128 stands for zero in the data rows.
Here are some points, one per row:
[171, 217, 168, 168, 139, 167, 70, 127, 115, 112, 205, 178, 81, 104, 129, 157, 53, 116, 111, 58, 119, 136, 130, 117, 137, 95, 144, 141, 133, 105, 113, 140]
[197, 122, 151, 144, 118, 33, 255, 187, 92, 122, 146, 134, 120, 141, 141, 148, 63, 187, 113, 116, 104, 82, 103, 100, 140, 97, 141, 124, 153, 144, 171, 89]
[195, 180, 112, 117, 135, 126, 121, 177, 104, 167, 130, 140, 65, 110, 129, 180, 144, 134, 69, 144, 140, 95, 68, 127, 50, 170, 150, 171, 201, 122, 183, 151]
[107, 187, 166, 71, 98, 186, 86, 88, 89, 108, 127, 166, 115, 141, 84, 74, 90, 155, 66, 204, 124, 118, 163, 147, 85, 94, 142, 166, 156, 132, 107, 130]
[126, 66, 135, 109, 196, 73, 118, 40, 146, 99, 62, 209, 102, 137, 118, 128, 162, 106, 83, 152, 109, 127, 107, 102, 150, 159, 109, 243, 172, 114, 151, 131]
[190, 112, 109, 142, 152, 149, 124, 97, 91, 170, 78, 100, 152, 70, 126, 171, 129, 138, 132, 122, 220, 121, 166, 132, 145, 129, 83, 132, 133, 157, 165, 111]
[137, 165, 152, 182, 153, 190, 134, 160, 143, 89, 120, 103, 63, 98, 98, 161, 201, 135, 138, 127, 74, 143, 168, 141, 119, 149, 197, 181, 56, 221, 119, 106]
[133, 173, 84, 88, 43, 90, 165, 54, 149, 96, 81, 107, 84, 185, 139, 131, 185, 211, 108, 95, 117, 97, 103, 146, 122, 176, 139, 76, 74, 111, 134, 92]
[142, 143, 120, 75, 179, 102, 89, 96, 130, 82, 90, 68, 73, 71, 132, 93, 94, 92, 173, 110, 175, 130, 58, 126, 202, 110, 82, 115, 119, 88, 85, 85]
[100, 184, 113, 165, 180, 95, 151, 145, 194, 75, 88, 169, 101, 123, 109, 79, 150, 163, 48, 100, 131, 126, 159, 144, 84, 112, 88, 111, 66, 86, 113, 95]
[137, 144, 92, 177, 94, 231, 183, 136, 159, 117, 89, 106, 134, 111, 112, 148, 104, 114, 176, 188, 129, 78, 172, 64, 180, 134, 173, 144, 146, 122, 190, 177]
[158, 162, 163, 125, 79, 132, 208, 78, 168, 174, 82, 176, 186, 187, 166, 129, 112, 32, 141, 122, 125, 151, 77, 136, 128, 180, 100, 130, 106, 151, 55, 226]
[84, 69, 169, 149, 75, 135, 126, 135, 174, 152, 144, 138, 58, 140, 128, 90, 142, 164, 170, 88, 139, 167, 98, 26, 103, 106, 123, 153, 134, 151, 121, 118]
[73, 123, 35, 208, 98, 81, 72, 161, 100, 56, 97, 177, 169, 176, 125, 132, 53, 186, 154, 116, 98, 144, 140, 176, 174, 160, 61, 135, 139, 206, 144, 142]
[152, 81, 171, 93, 132, 113, 131, 154, 121, 152, 197, 194, 52, 157, 34, 119, 114, 127, 207, 179, 151, 83, 144, 129, 238, 165, 163, 125, 124, 137, 129, 145]
[140, 111, 194, 133, 197, 66, 92, 127, 124, 153, 140, 160, 176, 114, 74, 162, 139, 170, 176, 122, 199, 65, 183, 81, 96, 166, 106, 67, 98, 118, 142, 153]
[151, 58, 99, 114, 92, 81, 106, 192, 217, 87, 127, 150, 88, 73, 102, 161, 147, 165, 107, 128, 107, 117, 124, 89, 102, 60, 123, 87, 107, 130, 71, 173]
[143, 105, 95, 61, 196, 143, 158, 63, 136, 121, 175, 98, 153, 125, 140, 139, 164, 174, 123, 185, 94, 112, 159, 209, 153, 56, 101, 113, 166, 172, 162, 103]
[95, 185, 57, 129, 160, 103, 161, 134, 141, 152, 96, 159, 141, 60, 51, 171, 135, 125, 127, 110, 184, 160, 118, 140, 132, 134, 215, 193, 106, 125, 110, 167]
[111, 71, 112, 125, 135, 112, 121, 90, 128, 130, 150, 129, 113, 228, 189, 209, 111, 109, 124, 137, 181, 85, 105, 195, 122, 158, 132, 172, 108, 104, 91, 113]
[162, 116, 143, 150, 117, 61, 111, 88, 147, 83, 117, 130, 152, 126, 197, 110, 232, 97, 135, 98, 149, 189, 149, 111, 160, 115, 154, 83, 162, 217, 103, 170]
[203, 80, 90, 200, 127, 172, 75, 145, 164, 116, 159, 173, 190, 156, 151, 88, 112, 88, 68, 100, 123, 87, 115, 145, 148, 83, 149, 120, 84, 135, 149, 140]
[139, 181, 194, 111, 98, 194, 120, 146, 93, 125, 174, 152, 134, 81, 196, 107, 213, 171, 115, 76, 143, 79, 151, 153, 195, 169, 80, 148, 83, 90, 154, 207]
[110, 152, 138, 156, 123, 97, 177, 105, 104, 132, 176, 152, 193, 120, 47, 93, 144, 67, 131, 102, 41, 86, 140, 133, 121, 49, 80, 123, 154, 127, 65, 133]
[55, 19, 106, 108, 92, 150, 148, 151, 91, 143, 142, 106, 161, 115, 88, 101, 143, 63, 19, 122, 166, 147, 137, 143, 102, 137, 183, 100, 106, 151, 157, 127]
[131, 101, 116, 110, 79, 139, 155, 193, 58, 145, 73, 174, 99, 115, 149, 79, 116, 172, 102, 171, 119, 205, 58, 135, 182, 67, 127, 123, 140, 110, 124, 181]
[80, 155, 155, 100, 191, 171, 148, 187, 155, 113, 78, 129, 195, 178, 135, 115, 110, 168, 147, 140, 136, 193, 106, 82, 109, 148, 116, 118, 138, 102, 94, 81]
[132, 206, 142, 134, 150, 68, 121, 113, 81, 109, 190, 118, 181, 90, 146, 115, 140, 153, 147, 254, 158, 117, 54, 125, 114, 150, 166, 119, 72, 188, 122, 150]
[156, 130, 31, 76, 85, 150, 137, 117, 132, 92, 212, 106, 160, 59, 129, 98, 99, 103, 173, 108, 140, 127, 76, 87, 57, 202, 89, 127, 155, 190, 90, 104]
[160, 131, 99, 221, 145, 132, 140, 150, 61, 163, 131, 141, 112, 139, 141, 123, 175, 93, 219, 149, 154, 129, 90, 150, 112, 59, 117, 172, 65, 41, 117, 58]
[91, 159, 135, 134, 98, 140, 107, 133, 219, 242, 102, 217, 150, 114, 147, 140, 154, 106, 149, 179, 115, 140, 95, 123, 100, 115, 47, 93, 147, 165, 165, 24]
[148, 122, 88, 102, 117, 143, 106, 161, 160, 74, 131, 127, 147, 228, 146, 193, 155, 109, 172, 156, 144, 193, 185, 108, 107, 107, 138, 139, 90, 131, 144, 94]
[155, 138, 86, 25, 83, 94, 89, 155, 124, 101, 212, 144, 107, 190, 126, 111, 144, 19, 122, 156, 101, 126, 138, 149, 111, 179, 136, 100, 109, 68, 184, 131]
[88, 128, 62, 94, 123, 93, 120, 164, 147, 192, 129, 49, 162, 101, 154, 171, 142, 149, 123, 123, 78, 58, 164, 101, 166, 95, 100, 217, 95, 61, 54, 196]
[51, 129, 145, 193, 64, 95, 158, 57, 137, 100, 156, 80, 87, 113, 52, 147, 96, 96, 138, 102, 150, 195, 156, 170, 91, 131, 46, 135, 149, 93, 235, 188]
[78, 117, 129, 94, 173, 129, 134, 125, 65, 95, 75, 153, 83, 85, 219, 144, 62, 66, 98, 156, 115, 74, 181, 36, 97, 92, 88, 98, 55, 155, 187, 137]
[146, 112, 159, 136, 73, 174, 87, 126, 51, 171, 76, 56, 132, 127, 60, 165, 83, 155, 91, 133, 167, 131, 76, 141, 128, 159, 144, 107, 50, 116, 77, 109]
[46, 98, 229, 63, 107, 152, 96, 141, 152, 75, 126, 138, 207, 126, 138, 171, 137, 155, 196, 84, 139, 102, 64, 185, 76, 63, 164, 145, 121, 115, 173, 154]
[139, 128, 146, 125, 162, 192, 139, 252, 76, 85, 95, 53, 98, 170, 87, 142, 183, 86, 143, 136, 153, 96, 130, 148, 122, 143, 37, 106, 200, 156, 84, 179]
[107, 109, 155, 133, 124, 151, 100, 77, 147, 82, 141, 78, 176, 154, 99, 159, 159, 120, 79, 91, 68, 75, 46, 67, 155, 138, 130, 134, 185, 114, 175, 53]
[111, 122, 159, 169, 165, 105, 81, 97, 61, 226, 162, 85, 84, 168, 139, 149, 123, 138, 115, 140, 19, 148, 160, 82, 87, 144, 131, 60, 80, 143, 108, 165]
[154, 113, 165, 109, 194, 142, 116, 95, 148, 112, 162, 91, 111, 150, 179, 152, 70, 138, 114, 92, 120, 207, 126, 109, 115, 104, 117, 206, 125, 183, 93, 129]
[143, 169, 121, 84, 127, 121, 96, 150, 174, 217, 165, 74, 153, 160, 123, 72, 99, 181, 84, 83, 159, 183, 156, 78, 214, 118, 107, 163, 125, 162, 175, 107]
[224, 91, 112, 113, 139, 187, 132, 54, 154, 124, 86, 143, 141, 115, 119, 170, 81, 189, 138, 100, 90, 139, 162, 163, 73, 112, 133, 57, 168, 97, 92, 161]
[169, 101, 178, 141, 128, 130, 206, 95, 164, 58, 147, 105, 198, 126, 116, 84, 112, 111, 106, 173, 141, 195, 167, 88, 140, 127, 126, 149, 96, 70, 132, 102]
These points spread out most along one direction. How many in every 100 of the points above lie lower along it than each point below? Round to a whole number. More than half of the points above lie lower than the first one.
[104, 121, 102, 187, 177, 157, 112, 108, 120, 143, 179, 126, 124, 102, 178, 154, 169, 161, 111, 168, 94, 213, 72, 110, 159, 125, 128, 84, 185, 55, 158, 156] -> 56
[146, 120, 109, 177, 178, 108, 74, 159, 72, 150, 114, 154, 133, 115, 82, 134, 140, 121, 124, 86, 146, 152, 167, 144, 134, 209, 149, 99, 143, 59, 108, 114] -> 78
[127, 157, 163, 165, 57, 43, 67, 156, 152, 120, 92, 87, 148, 122, 208, 70, 118, 126, 121, 180, 155, 117, 199, 110, 102, 120, 208, 135, 239, 84, 105, 107] -> 44
[80, 162, 121, 145, 176, 131, 122, 130, 150, 107, 58, 106, 124, 121, 121, 110, 92, 92, 161, 133, 69, 101, 98, 95, 192, 154, 194, 48, 120, 118, 161, 146] -> 58
[71, 83, 72, 127, 137, 179, 179, 65, 117, 136, 181, 134, 83, 150, 173, 23, 134, 182, 175, 115, 170, 78, 162, 142, 83, 182, 161, 125, 165, 127, 69, 139] -> 56
[173, 103, 150, 61, 97, 135, 104, 107, 132, 136, 63, 134, 135, 96, 123, 107, 124, 131, 197, 115, 27, 210, 166, 197, 97, 125, 136, 137, 122, 147, 140, 95] -> 13
[148, 151, 112, 123, 210, 105, 134, 154, 142, 195, 90, 65, 106, 178, 114, 43, 118, 79, 157, 57, 161, 86, 92, 176, 104, 59, 183, 106, 146, 157, 176, 173] -> 64
[148, 77, 192, 174, 142, 123, 130, 184, 154, 172, 119, 78, 120, 63, 144, 85, 105, 129, 125, 148, 82, 70, 136, 213, 118, 224, 109, 197, 100, 141, 138, 106] -> 78
[99, 129, 107, 74, 108, 127, 154, 130, 0, 140, 117, 188, 154, 116, 128, 152, 167, 107, 157, 24, 110, 119, 185, 113, 112, 155, 154, 147, 158, 127, 133, 63] -> 58
[43, 137, 165, 122, 121, 149, 198, 154, 167, 153, 185, 124, 106, 91, 185, 223, 83, 90, 90, 113, 163, 136, 168, 237, 163, 149, 167, 61, 160, 126, 63, 63] -> 56
[113, 140, 138, 145, 63, 121, 93, 41, 114, 129, 98, 128, 112, 138, 106, 146, 160, 96, 111, 156, 161, 112, 165, 105, 168, 56, 109, 138, 155, 177, 67, 65] -> 36
